128 stands for zero in the data rows.
Every row has a hidden score. In each pair, how much higher is the second row's than the first's? 10 means about the same, 20 much higher and 0 much lower. The score is a weighted sum of the row's numbers plus the product of two more (or one squared), each taken from its middle value.
[132 142 142 119 133 124 160 112 145 150 151 130 111 141 137 148 114 108 127 134 116]
[112 108 152 114 145 102 148  85  77 167 164 109 117 115 125 105 121 146  82 154 140]: 14
[133 117 121 129 128 131 124 140 130 127 112 129 123 132 119 124 143 126 135 122 124]
[125 128 124 127 129 133 121 128 131 132 125 140 134 126 130 134 130 131 123 127 127]: 9
[119 117 104 148 112 132  80 111  80  86 114 136 148  98 113 108 134 169 108 112 157]
[146 132 139 106 140 121 162 161 177 158 105 124 108 161 124 138 135  85 146 125 104]: 9
[128 137 137 125 124 132 145 113 133 139 149 136 120 125 127 136 112 132 126 137 119]
[105 142 118 132 126 132 113 130 127 112 132 115 148 146 145 144 105 137 155 123 123]: 9
[134 136 135 119 131 122 140 123 132 144 137 133 118 124 134 132 125 125 126 132 117]
[133 151 109 149 119 144 112 111 107 116 137 171 147  98 112 152 127 149 109 122 165]: 14
[165 108 120 114 150 129 158 184 188 134  59 129 110 153 105 104 167  95 148 112 108]
[129 168 159 128 146 120 200  98 149 188 195 136 103 160 151 169  84  67 130 141 121]: 17
[137 108 107 133 131 129 109 152 131 113  86 133 131 129 117 112 147 138 134 113 138]
[135 228 109 125  58 148  19  85 116 122 204 139 148 165 183 203 124 172 146 125  88]: 7
[129 124 136 116 133 118 152 104 103 150 146 141 112 105 116 114 129 136  91 137 144]
[115 114 104 143 113 129  81 115  82  93 120 143 155 101 115 113 137 176 104 114 156]: 8
[135 129 121 130 159 117 175 101 105 155 123 137 114  77  84  81 169 118  77 145 153]
[111 136 123 146 109 136 106  90  80 101 152 148 136  92 129 127 125 164 107 137 152]: 11
[119 184 132 122 141 132 119 138 143 191 190 149  99 192 160 221 107 116 130 120 166]
[137 111 100 123 126 131 105 157 134 113  85 125 131 132 119 114 147 141 134 102 135]: 2
[109 128 136 141 111 135 100 128 135  92 128  92 150 148 155 119 107 143 170 130  93]
[135 104 157 126 110 148 112 135 111 138 144 147  91 158 148 177 177 179 161 136 145]: 8
[119 113 122 111 142 128 126 148 132 132 116  83 133 147 157 129 119 103 156 118 107]
[144 162 116 126 130 118 132 104 121 136 141 151 133 104 111 105 144 136  77 135 139]: 10
[138 132 142 143 139 116 159  71  68 138 156 158 106  71  84  95 179 153  59 169 181]
[115 113 145 131 107 134  99 121 138  93 128  71 139 154 161 108  99 131 178 146  66]: 8
[157 145 103 159 105 137 129 110 109  89 134 175 115  87  81  96 160 166 103 137 154]
[ 99 145 129 145 133 120 130  93  96 101 143 136 158  85 117 108  98 140  99 133 138]: 11
[118 117 107 155 114 135  84 100  73  85 124 145 149  97 119 112 130 172 110 120 154]
[ 99 111 131 121 128 132 117 128 106 127 134  93 140 137 153 133 107 115 149 130 121]: 10
[136 141 152 126 131 124 171 110 143 165 168 133 115 141 139 148  96  99 125 137 119]
[120 120 111 143 121 137 107 118 108 114 117 138 134 119 119 127 132 154 127 113 139]: 3
[ 87 171  91 139 122 120 121  97 135 102 141 105 197  92 129  86  54 109 108 119 107]
[ 89  83 148 104 151 112 113 134 109 124 117  54 159 138 173 116  95 113 162 130  95]: 10
[121 117 120 131 121 129 110 165 170 107 101  86 140 174 151 124 126 117 188 114  74]
[111 128 131 120 139 134 119 129 128 155 147 114 129 147 155 159 109 118 146 122 133]: 13
[140 170 117 124 117 125 120  90 123 135 151 146 126 107 112 113 141 126  80 132 136]
[130 148 156 118 136 125 184 111 148 177 182 131 107 156 144 157  92  81 133 141 120]: 14
[129 118 127 116 133 123 146 133 135 138 121 123 113 133 126 117 135 123 118 127 125]
[125 107 145 108 130 117 137 130 130 145 128 114 110 135 134 104 132 116 123 136 111]: 13
[139 117 115 124 137 123 124 168 153 131  88 116 123 145 120 132 142 113 149 107 124]
[155 189 111 165 112 132 132  98 119 125 179 197  99 111  96 165 148 159  91 140 178]: 7
[108  88 142  97 157 113 120 161 144 132  92  53 149 157 159 110 110  83 171 117  87]
[136 182 154 123 155 112 224  91 154 207 216 128  80 184 166 185  80  42 140 151 114]: 12
[128 124 125 115 135 117 161 108 103 164 144 145 115 110 111 120 131 128  80 137 157]
[127 121 133 113 146 114 157 117 112 168 147 148 107 112 116 119 138 129  86 139 153]: 9
[141 111 110 121 142 134 125 172 158 130  90 123 122 147 121 120 149 114 149 100 118]
[ 97 180  90 140 128 118 127  90 131 106 138 107 171  77 115  74  72 105  92 129 119]: 12
[142 141 120 121 140 125 144 151 160 136 110 131 127 131 117 114 143 100 120 117 115]
[135 142 121 135 121 138 129 122 113 119 122 152 135 108 112 145 130 146 118 116 148]: 13
[140 118 123 122 138 126 143 160 161 133  93 124 117 150 119 126 153 108 141 119 115]
[131 161 128 124 131 132 122 123 138 160 164 149 112 146 134 180 112 130 126 130 157]: 14
[152  94 100 112 141 127 114 201 175 126  52 110 123 156 118 109 170 109 153  87 119]
[128 104 146 105 138 119 133 167 174 134  99  71 114 173 149  97 122  91 179 128  67]: 12
[138 133 125 116 141 127 156 124 111 155 142 152 116 109 115 130 138 127  78 136 168]
[145 119 117 119 135 123 140 165 172 130  92 129 110 144 123 123 148 114 144 111 111]: 8
[147 167  82 160  83 155  86 139 139  71 126 198 156  79 128 163 133 151 140  92 176]
[140 144 112 138 113 144 107 149 145  96 115 138 142 135 131 144 133 135 158 109 124]: 6
[115  89 203  87 107 114 136 115 144 147 132  32 133 169 165  73 111 107 181 180   7]
[134 131 124 131 127 128 133 134 141 128 122 147 123 131 120 133 139 135 128 119 126]: 6
[ 98 211  90 146 109 126  72  59  93 108 189 130 166  91 128 118  84 146  79 144 114]
[115 154 140 130 122 126 147  77 102 136 188 151 124 113 134 142  98 140 107 157 135]: 13
[124  71 166 134 150 142 154 131 102 132 125 135 113 115 126 141 136 154 129 143 153]
[126 147 114 142 132 134 124 107  97 133 151 171 132  94 104 147 136 150  89 127 170]: 9
[104 172 111 130 107 120 109  88 110 108 150 126 160 109 123 112 102 135 108 131 116]
[141 146 155 114 148 122 188 131 163 181 158 129 102 164 139 151 106  73 137 137 115]: 14
[104 115 128 120 134 125 115 121 107 116 130  95 139 127 150 123 115 126 140 133 121]
[136 105 107 127 127 133 100 161 130 120  85 122 131 133 119 114 152 130 139 108 132]: 11
[115 124 125 134 125 133 109 132 139 112 126 109 129 147 139 124 121 135 158 125 109]
[130 141 141 123 126 131 154 113 137 144 157 139 120 136 128 141 116 123 124 142 123]: 11
[137 125 127 114 138 126 151 119 126 151 132 147 115 114 112 131 142 122  97 128 148]
[123 143 137 130 118 131 134 103 116 127 150 133 124 117 130 137 120 132 119 130 130]: 11
[146 134 124 123 126 126 137 142 149 129 118 146 118 124 115 135 138 130 131 122 128]
[ 95 102 164  83 167 111 121 182 157 173 106  52 153 194 205 156  88  73 185 121  79]: 15
[115  32 173  87 181 136 191 227 215 143  36  94 137 169 139 125 109  44 197 127 121]
[144 153 135 111 149 131 136 163 175 190 151 138 100 189 145 195 122  94 146 109 154]: 14
[121 195 139 121 138 133 123 140 138 212 195 151 100 210 175 241  95 104 128 119 170]
[128 129 131 126 125 132 132 120 123 124 139 142 128 126 130 132 115 134 122 131 128]: 2
[122 115 134 127 129 123 126 130 138 126 119 106 122 148 140 116 122 127 144 118 111]
[110  77 147 131 169 127 176 138 118 128 103 124 132  91 109  93 102 108 106 130 151]: 11
[138 149 100 153 123 143 118 123 113 125 127 176 133  99 109 161 134 142 106 114 173]
[ 82  63 155 106 149 121 107 113  98 101 102  37 180 108 162  78  83 127 143 147  90]: 11
[156 155  93 143  92 162  96 179 183  86  96 168 142 121 135 157 143 118 165  94 136]
[102  80 140 127 130 124 125 113  96  78  93  79 165  85 121  65 120 129 126 146  92]: 10
[117  93 112 149  93 149  34 116  66  55 103 139 176  65 105  85 147 213  91 115 163]
[121  82 216  78 109 107 156 124 164 159 119  14 118 186 176  67 116  99 189 185   0]: 12
[155 133 117 130 133 121 145 153 167 127 100 153 117 134 106 124 156 126 129 118 126]
[105  72 180 139 142 143 143 118  68 127 136 140 128 111 133 158 129 168 139 146 166]: 15
[124 151 129 117 130 132 122 136 145 172 156 145 107 158 143 185 111 118 136 127 154]
[126 135 141 118 125 124 150 127 148 148 141 126 114 135 134 135 124 113 128 131 112]: 6
[149 118 143 132 132 113 158  90  88 141 152 158  87  91  96 112 181 153  78 157 162]
[154 135 108 129 128 130 136 163 159 136  93 145 127 137 117 147 145 117 139 103 139]: 11
[101  95 153 111 140 104 150  97  97 158 148 103 108 127 133  93 127 125 105 150 115]
[106 144 118 128 130 125 141 110 121 109 124 114 164 104 124 105  97 113 114 129 119]: 11
[125 106 147 127  92 136  99 149 176  87 107  60 150 173 162 109  98 128 201 133  36]
[127 102 106 125 119 136  88 154 117  93  74 124 142 117 104 105 159 145 126 105 145]: 11
[180 142  85 134 136 142 134 207 193 127  81 168 133 130 108 165 158  95 149  82 172]
[166 115 111 156 117 135 144 130 128  83  86 141 120  79  68  64 171 144 113 131 127]: 7
[141 134 120 122 149 128 166 143 136 172 122 158 114 119 107 136 144 107  94 120 170]
[135  85 105 131 109 138  72 161 113  82  66 123 151 102 105  87 162 171 117 103 155]: 10
[141 101  96 134 128 134 100 166 130 103  78 121 136 133 117 107 161 141 137  97 135]
[135 134 126 132 144 116 156 113 112 133 128 146 107  96 100 107 157 135  90 145 146]: 8
[123 143 117 142 112 145 111 102  98 109 141 157 135 101 122 137 121 159 115 128 148]
[126 137 140 157 105 124 100  68  58 118 185 167 107  95 125 153 154 207  83 156 153]: 9
[150 138 118 114 142 127 143 165 176 165 122 139 102 170 121 157 140 106 141 112 126]
[127 171 107 133 104 137  70 143 147 126 144 107 145 171 169 171 115 136 174 107  99]: 8
[141 154 115 151 112 134 130 114 125 112 141 170 125 101  94 126 146 161 103 128 143]
[141 183 131 146 105 125  69  87  78 126 183 155 109 127 136 168 157 165 102 139 140]: 19
[130 122 112 142 114 128 108 127 102 105 117 139 139 115 118 118 133 152 126 118 138]
[140 141 125 124 130 132 128 149 153 154 129 140 117 156 129 154 135 121 132 118 136]: 8
[128  46 186 118 155 140 173 159 113 147  99 132  97 130 122 143 159 142 146 148 168]
[140 117 111 128 130 129 119 153 143 126 101 126 126 138 123 121 143 122 138 107 127]: 10
[113 121 144  84 163 131 128 184 168 195 120  89 118 197 180 177 116  73 183 105 105]
[120 129 115 117 139 127 140 142 155 119 100 116 156 138 125 110 109  95 144 125 106]: 10
[152 140 159 105 155 115 212 159 196 202 151 117  80 189 144 162 112  43 163 129  99]
[121  90 156  87 172  81 184 129 123 204 119  76  93 160 128  95 135  82 115 135 110]: 16
[153 102 156 114 120 148 104 187 172 140  97 131  92 206 169 200 179 143 207 119 111]
[136 133 141 111 137 125 156 135 166 148 131 122 114 146 132 137 126 109 133 126 116]: 11
[117  56 109 134  73 155   3 153  83  35  44 137 188  52  87  53 166 225 104 115 161]
[152 129 115 144 120 131 140 137 142 111 110 154 121 115  92 107 146 143 116 125 134]: 8
[119 125 136 138 119 130 116 108 109 103 139 118 129 123 139 123 122 146 131 135 120]
[131 127 123 124 130 125 129 126 128 123 129 133 125 123 125 132 132 134 125 121 127]: 9
[112  93 136  95 157 115 123 172 148 136  99  61 137 163 163 121 113  78 169 113  85]
[130 115 129 118 133 123 127 150 138 128 103 112 129 140 136 124 136 113 139 119 116]: 6
[138 159 156 116 160 117 217 114 167 195 184 126  93 178 158 170  85  52 144 143 111]
[134 144 112 139 134 133 132 138 123 133 125 167 135 112 106 151 138 132 106 116 160]: 5
[125 157 120 140 109 136  85 101 101 125 158 146 119 128 137 144 142 162 114 136 131]
[102 157  83 115 128 126 134 145 183 111 114  88 201 143 151 100  57  88 145 104  88]: 18
[114 128 128 126 129 132 126 116 117 126 134 124 136 128 134 136 118 138 130 131 129]
[119  40 147 109 155 113 140 167 155  91  43  44 155 106 130  36 140  92 161 131  68]: 11
[127 133  98 109 135 119 116 197 204 129  87  70 151 192 166 142 106  85 195  86  78]
[146 165 109 161 100 127 128  89 109 105 160 189 121  91  86 133 142 182  87 141 163]: 6
[150  63 155 124 142 130 170 158 130 140 103 145  89 123 108 123 164 131 120 145 147]
[127 105 140 118 136 118 140 139 139 136 121 108 111 141 142 107 135 116 126 137 112]: 11
[111 102 165 115 115 120 127 129 146 117 121  57 122 166 162 100 105 122 177 154  39]
[120 139 119 139 115 130 113 119 112 114 131 140 138 123 132 135 122 149 133 126 137]: 11
[142  97 139 125 129 141 129 132 131  87  79 106 138  90  95  64 152 121 129 134 109]
[127 127 112 141 123 132 105 117  99 110 133 130 139 110 124 125 127 157 120 119 143]: 8
[162 158  87 147 102 147  99 167 163  93 102 176 148 109 130 160 135 126 153 100 156]
[137 114 125 115 135 115 138 160 164 138 100 116 116 154 134 124 144 104 142 113 110]: 8
[126 146 111 125 138 118 135 124 141 123 119 121 145 120 124 110 118 111 119 122 114]
[126 134 126 126 157 119 171 126 107 182 141 167 114 106 102 138 149 112  71 130 197]: 14
[134 131 129 117 146 130 153 154 163 147 119 125 116 153 132 138 138 103 136 121 115]
[115 101 155 102 150  93 157  99  95 176 148  91 106 139 130  89 128 120  98 158 113]: 18
[136  72 137 110 146 119 142 165 150  98  57  69 137 117 121  63 146  82 156 128  87]
[131 115 129 134 180 107 194  94  88 169 117 132  88  61  64  60 194  92  64 155 180]: 6
[100  87 149 127 150 132 148 122 119 109 114 117 168 113 126 121  76 110 135 142 144]
[119 143 127 120 134 128 119 140 137 175 155 121 117 163 152 180 112 118 145 119 147]: 5
[135 141 105 142  80 160  77 161 186  66 111 127 166 144 148 133 119 141 196 103  90]
[111 101 106 139  88 144  39 115  57  51 101 143 170  69 106  92 140 212  91 116 169]: 15
[141 188 116 125  98 137  50 114 123 134 171 135 120 166 171 193 145 153 147 119 105]
[109 178  94 135 126 107 126  84 113 113 145 110 167  89 102  80  88 110  80 137 125]: 12
[149 125 111 162 105 135 129  99 102  85 123 157 131  70  81  88 151 168  96 136 141]
[139 132 122 133 125 129 120 158 149 115 106 126 126 150 135 139 137 120 163 106 124]: 12
[109  96 153 111 125 103 148 117 129 141 135  92 109 151 140  91 121 116 129 150  90]
[116 176 165 140 129 126 195  58 106 180 235 143 108 141 155 177  63  95 115 158 133]: 15
[123 128 137 121 129 131 143 128 141 136 132 135 118 131 129 132 124 118 131 136 121]
[121 135 130 135 122 130 115 103 100 113 143 141 131 105 124 124 127 153 113 131 131]: 11
[136 139 139 120 134 124 160 129 147 152 143 133 113 148 132 140 118  99 130 131 113]
[137 110 111 129 128 132 105 159 134 115  93 130 137 134 121 116 144 133 141 106 134]: 10
[146 121 125 109 144 126 144 173 168 140  93 124 110 152 127 129 142  97 150 107 110]
[128  92 187  91 118 112 139 168 188 134 100  32 120 190 170  84 113  99 205 152  11]: 11
[117 110 135 109 152 121 132 162 140 131 102  80 133 151 160 120 119  87 160 117 101]
[137 196 112 138  92 129  61  93 117 125 173 137 133 146 153 163 134 146 114 129 114]: 8
[134 120 121 126 140 130 131 149 146 132 110 125 118 147 126 133 140 120 135 115 118]
[119  97 144 106 137 111 147 123 139 153 122  94 108 149 137  96 130 108 134 142  90]: 12
[140 100 100 130 124 134 107 157 126 113  83 126 137 131 113 106 157 134 138 102 134]
[126 124 129 147 124 137 120 104  98  91 122 134 138  92 108  89 135 148 107 137 128]: 10
[120 180 112 138 111 120 120  69  93 118 155 149 142  85 109 100 117 149  73 137 141]
[127 110 109 139 121 137  97 127 100 101 108 129 145 113 113 112 148 152 119 106 146]: 8
[141 186 121 151 114 120 116  28  32 143 196 159 105  64  91 111 175 163  44 159 165]
[115  51 197 122 148 148 143 192 145 134  95 129 129 185 175 190 134 140 198 134 139]: 10
[132 138 154 121 132 128 176 120 154 157 156 132 112 146 136 148 114  97 131 140 119]
[102 188  73 126 131 114 124 112 165 126 131  93 177 108 116  73  79  85 106 115  92]: 5
[147 139 122 145 120 129 130 113 120 100 120 157 128  98  90 106 142 152 104 131 142]
[ 86 117 147 115 131 121 104 118 102 148 154  84 143 151 175 156  87 119 148 134 118]: 14
[155 162  84 157  73 166  73 149 165  53 121 193 162  89 140 169 125 148 154  98 153]
[164 175 121 130 140 125 136 146 164 179 159 181  89 173 128 197 138 107 112 122 163]: 14
[144  98 132 123 171 116 194 135 122 153 102 143  92  97  87  87 180 104  90 143 157]
[120  89 131 111 146 126 136 151 140 112  87  83 137 138 130 102 130  96 153 124  98]: 11
[131  85 139 118 152 122 133 161 149 102  65  81 142 122 121  75 147  92 147 120  86]
[124 130 126 134 118 124 119 120 114 129 142 141 123 126 134 147 115 140 131 128 138]: 13
[111  89 175  98 120 115 136 128 134 146 126  59 111 158 157  83 125 108 153 158  46]
[134 119 123 131 129 123 131 115 113 102 115 133 137 105 121 108 131 142 112 133 124]: 10
[125 131 122 146 110 129 120  88  86  96 139 145 145  85 110 113 131 170  95 139 144]
[121  83 166  84 149 101 169 139 139 176 111  65  94 168 135  80 138  83 135 151  65]: 12
[118 116 108 139 125 137  97 120  95 104 118 133 142 108 120 120 136 157 119 121 142]
[157 158  92 151  95 149  90 164 166  82 110 183 149 104 123 162 139 127 149  94 161]: 14
[131 159 155 124 135 125 189  94 139 183 195 130 101 152 145 164  81  83 126 144 119]
[126 124 129 135 127 128 129 115 112 116 125 136 134 114 120 116 125 142 120 135 121]: 5
[122 113 131 110 160 107 176 106 104 182 145 133 100 117 120 122 131 120  80 146 162]
[118 111 108 150 108 135  80 112  79  89 111 139 147 100 113 107 137 179 112 114 154]: 10
[136 166  93 168  99 149  90 103  86  83 150 192 168  70 119 164 114 173 114 114 184]
[110 110 146  94 145 114 133 171 151 161 113  78 128 177 171 154 108  80 180 111  99]: 6
[173 121 143 130 132 128 120 158 139 157 118 124  67 172 132 170 218 143 149 136 124]
[131  97 130 117 138 126 136 156 148 107  83 101 130 139 128 100 136 103 147 117 103]: 9
[ 99 105 152 138 122 143 112 147 136 103 129 113 166 152 163 161  71 138 172 120 132]
[134 127 123 131 133 130 139 129 125 127 122 134 124 123 121 121 133 130 111 126 127]: 6
[112 154  98 127 126 126 119 134 147 103 122 101 172 142 147 123  89 114 151 114  99]
[118 114 135 125 133 110 146  96  93 153 148 134 121 107 122 112 126 139  84 144 145]: 12
[109 186 130 142 123 137 103  84  85 166 212 168 120 147 149 211  88 156  99 132 186]
[119 231  61 141  66 137  25 111 146 100 180  97 208 161 189 170  39 147 169  98  62]: 10
[133 133 147 122 134 129 172 116 142 162 164 137 111 143 136 146 110 102 129 134 113]
[117 105 177 101 111 123 131 124 140 121 120  54 130 157 156  91 107 114 178 159  39]: 10
[124 135 116 138 119 129 109 116  99 116 127 138 141 116 119 132 130 151 118 126 142]
[138 212 100 145 101 118  84  32  63 131 203 154 131  69 101 117 128 155  43 149 152]: 12
[133 120  99 127 131 126 115 145 130 116  98 128 129 135 118 124 153 133 135 107 133]
[122 165 110 135 112 137  69 129 137 123 150 112 152 162 166 180 105 150 174 112 110]: 10
[138 169 115 147 113 128 126 104 120 134 166 186 114 113 106 157 133 167  90 148 174]
[131 133 149 132  94 134  67 138 119 109 146 140 128 169 183 209 111 184 190 127 122]: 17
[136 153 116 148 102 123 119  87 103 111 158 174 132 100 103 133 124 178  90 135 152]
[163 183 114 146 124 124 145 136 146 154 164 190  87 150 111 185 150 126  99 130 160]: 14
[161 177 108 148 123 124 139 126 142 133 148 186 103 123 107 160 158 144 102 138 157]
[154 113 116 141 126 131 144 140 144 103  93 137 121 110 101  92 154 131 124 125 127]: 11
[111 146 141 139 118 132 130  80  93 126 171 152 138 109 129 137 103 154 104 147 146]
[127 118 114 135 131 128 116 146 130 115 105 134 130 131 127 123 131 130 129 109 134]: 10
[101 108 149 130 124 109 131  68  69 139 165 128 130 105 131 105 106 151  88 146 128]
[139  97 110 122 130 124 114 164 138 121  79 122 129 136 122 120 153 124 144 101 130]: 9
[ 98 141 145 106 145 133 116 137 122 190 171 108 119 180 184 200  95 103 152 124 138]
[102  97 198  95 131 107 157  82 110 162 152  50 116 159 156  77 114 125 130 180  53]: 6
[139 162 128 124 135 123 133 138 145 165 150 162 107 150 129 183 131 122 115 127 156]
[ 98 148 112 140 114 133 105 102  99 103 150 126 159 121 142 137  87 149 127 129 134]: 7
[134 123 136 120 131 127 142 134 147 139 124 128 117 139 129 136 133 121 136 133 120]
[100 140 103 119 124 145 129 165 185 101 110  94 192 161 168 121  58 101 163 117  88]: 18
